One turn or mirror swaps these rows in pairs. Which row does each one swap with?
The rows were stretched afterwards, more along some directions than others.
kogo: [  6.3 -11.8  27.6  27.5  11.4   8.1   0.9  29.7  -2.8   2.0 -14.3 -12.9
 -12.9 -40.7   8.2  -1.6 -19.1]
tinas: [ 16.1 -19.4  22.4  16.2  11.8  -3.9   8.1  34.3  15.6   3.3  -4.1  15.2
  -0.9  15.1   1.2  -2.2 -19.8]
sese: [  1.6   3.2  16.3  20.4  25.5  10.7   2.6  34.9   4.6  13.5   0.8  13.6
  -6.3 -25.8   3.3   3.4 -20.3]
vivut: [  2.3   4.1  29.1  24.9  -3.5  -3.5 -17.8  52.2  -8.3  -3.5 -10.8  -5.5
 -17.7 -20.1   0.5   6.0  -6.2]
num: [-10.3  11.6  -4.8   8.9  21.0  -1.6  10.7  27.4 -18.3   6.9  -7.0   3.2
   1.3  21.3   4.3   9.8 -20.1]
bupul: [-13.9   1.6  22.1   6.8  -3.9 -13.4  -7.5  50.0   5.1  -5.5  -1.3   1.5
  -7.9  -6.1  -1.0  11.0 -35.7]
bez: [ -5.2  -4.7   8.5  13.5  -1.7  -9.9  -2.0  32.3  -3.6  -0.6  -6.1   0.5
  -3.0 -11.9   2.5  18.4   2.8]
Memu: [ 15.3  -1.7  26.5   8.8  14.0 -19.5  -0.4  14.7   8.5   4.0   2.6  17.8
 -15.0 -33.1  -0.4  -1.1 -34.1]
mepi: [ -3.8   0.7  18.1  31.4  26.6  15.0   6.9  33.3   5.1  14.4  -0.4  12.9
 -11.2 -26.1  -0.6  -7.7 -17.7]
Tagun: [  8.3   7.5   6.8  27.6  22.4  -7.6  -2.2  14.3  -4.9  -6.0 -10.7  -5.8
  -5.3  -3.5  11.4 -32.0  -2.9]
rebed: [ -2.6  -2.3  17.4  28.0  23.6  18.7   9.7  35.4   5.3  13.3  -7.2   6.7
  -9.6 -23.4  -3.2   2.8 -19.1]
Fezu: [ 11.2  -7.3  16.8  26.1  22.1 -19.4  -2.8  30.2   9.7 -15.7   4.0  -7.2
  -9.0 -14.5  25.9 -13.6 -26.3]
dele: [  0.8   1.9  22.8  28.7   3.6 -11.0   4.5  40.2  -3.9   1.2  15.4   2.7
 -13.9  -8.8 -14.2  21.3 -36.1]
mige: [ -6.8  15.9  15.0  27.8   9.5 -21.3   3.9  33.8 -17.8  12.6   1.9   5.7
  -7.8  12.3  -5.9  -8.5 -12.3]
dap: [  0.4   5.5  17.6  22.0  26.9  11.0   8.9  33.3   4.1  16.3  -7.0  12.1
  -8.2 -20.8   4.0  -0.7 -11.3]
tilo: [ -2.0   6.5  35.6  24.3   0.5 -18.5   1.0  52.8  -3.6   1.2   5.0  -6.3
  -8.5 -11.1   2.2   5.2 -11.9]
fuzum: [  7.9  14.1  24.6  12.4  -4.8 -18.6 -12.5  28.8   0.9 -11.2   2.8   0.7
  -5.8 -19.9  -9.9   3.2 -13.4]
fepig: [  6.7  15.6  25.0   7.9   1.6 -10.2 -12.5  20.9  -3.5  -5.1  -1.8  10.7
  -7.7  -9.6 -11.5  10.2 -18.7]
Bova: [ 22.7 -12.7  15.9  15.2   6.1  -6.6 -12.2  23.0   6.5 -14.4 -14.8  -8.0
  -8.0  -4.0  21.2  -6.9 -18.2]
pob: [ -0.3   0.0  17.6  35.8  23.8  12.1   2.7  43.5   4.8  12.2   4.6  13.1
  -9.5 -26.5   0.1   3.0 -24.2]
tufe: [ 14.8  -0.2   9.4  21.8   4.3 -23.5  -1.5   5.4   6.7  -0.7   8.6   0.7
   0.2 -20.2  12.6  -1.3 -23.9]
romo: [  3.6  13.7  21.9  18.2  -4.8  -4.2  -9.8  25.7  -9.3   5.9   8.5   6.7
   0.4  -7.0 -15.4   4.7 -12.9]
vedor: [  6.7  -2.8  26.7  18.3  20.7 -15.7  10.6  23.1  -5.6  16.4 -12.5  14.8
 -16.2  -0.4  -0.8 -23.6  -8.9]
nuva: [ 16.2 -13.3  21.2  23.3   5.6  -6.3  -0.4  26.1   6.9  -4.3  16.2 -11.4
   6.8 -12.9  12.2  12.8  -6.6]
Mipe: [  0.0 -17.8  34.9  26.2  13.9 -19.4  -1.0  39.9   6.8   3.1   5.9  18.3
  -6.3   7.9  -0.4 -22.8 -12.5]
sufek: [  3.0  -1.8   7.0  25.8   4.4   6.3  12.2  32.5 -18.9  17.6   2.3 -16.5
   4.1   3.4   2.5  -7.2  -6.9]
mefu: [  2.0  -1.7  24.7  28.9  23.3  -3.4   0.8  22.9   7.9   8.5  18.8  13.8
  -0.9 -30.5   8.5  -7.6 -39.4]
buset: [ -1.0  25.2  13.5  20.3  -3.1  -8.0  -7.0  26.3 -11.7  -1.9   4.9  -1.9
   1.1  -3.1  -5.5   8.6 -16.4]
Sok: [ 12.4 -11.1  22.7   1.3  16.8 -11.8   1.7  35.4  16.8  -4.5  -7.4  21.1
  -8.6  10.5  -1.3   1.3 -18.9]
zuk: [ 12.6 -17.0  23.3   4.5  13.8  -9.1   2.5  36.0  13.5   1.2  -8.3  18.5
  -4.2  16.5  -0.1  -4.6 -10.3]
gagin: [  3.6  14.2  30.2  17.0  -4.5 -15.6 -10.5  36.2  -0.4 -10.1  -4.6  -2.8
 -14.8 -11.3 -12.9   8.8 -17.0]
Puz: [ 10.0 -14.9  10.0  42.7  17.6  -1.1  16.8  15.7   0.0   7.9  -0.9  -9.4
  -7.1  -2.0  12.2 -11.3 -12.0]
Mus: [  8.3  -1.0  11.9  26.9  21.7  -4.7  -8.1  10.6  -3.1  -5.2 -17.4   3.7
 -10.6  -1.4   9.9 -27.6   5.8]
Somor: [  8.0 -20.5  22.4  12.3  14.6  -2.5   3.9  38.3  16.5  -5.1 -10.7  13.7
 -10.5   7.5  -7.0  -0.5 -18.5]
gitap: [ 14.5  -7.3   4.0  28.0  18.2  -5.3 -10.7   6.6   1.1  -7.2  -1.5   3.4
  -1.6  -0.9  10.7 -29.0  -6.3]
kotem: [  5.5 -22.9  34.8  16.9   7.5 -14.9 -10.0  50.4  -0.3 -17.2 -16.8  -1.1
 -23.1  -6.7  -5.0  -7.1 -17.4]
damo: [ 11.3  -1.0  11.5  32.7  19.5  -6.8  -4.9  13.4   4.7 -11.9 -16.4 -11.1
 -13.6 -11.7  15.3 -25.3  -5.8]
gasez: [ -0.9   0.5  16.6  28.4  23.8  -6.3   0.4  47.3 -12.7  -1.8  13.5  -3.9
  -3.5  17.0   1.7   0.0 -11.7]
Pemi: [ 17.0 -14.7  31.4  15.3  12.2 -15.1   0.5  42.0  13.1  -0.4  -6.5  19.9
 -13.1  12.1  -3.0   5.5 -23.6]
nepe: [-10.8 -13.4  12.1  27.0   8.8  -5.2  -4.2  37.5   8.3  -2.9 -13.7  -8.4
  -9.0 -16.1  20.3 -17.5  -8.9]
Bak: [  6.9   2.0   3.0  31.5  10.5 -12.8 -11.7  16.5  -1.1 -15.1  -5.2  -4.6
  -4.0  -0.9  14.0 -20.9  -0.5]
duzim: [  9.9  -2.2  22.1  36.2  25.2   8.3   6.9  31.5   5.6  17.2  -5.3   9.9
 -11.3 -24.6   9.2   1.4 -19.5]
sulub: [ 13.7 -17.1   9.3  16.1  -3.4 -13.2 -11.9  35.0   3.9 -13.5  15.0  -7.5
  -4.5 -22.5   1.4   5.9 -24.0]
mimav: [ 11.5 -16.4  24.5   7.5  13.4  -6.4   4.5  29.9  18.7  -3.0  -2.4  19.7
  -6.8   9.2  -4.8  -4.5 -24.3]

mimav pairs with mepi
dap pairs with Sok
dele pairs with Puz
sulub pairs with sufek
nuva pairs with gasez
mige pairs with tufe
Fezu pairs with tilo

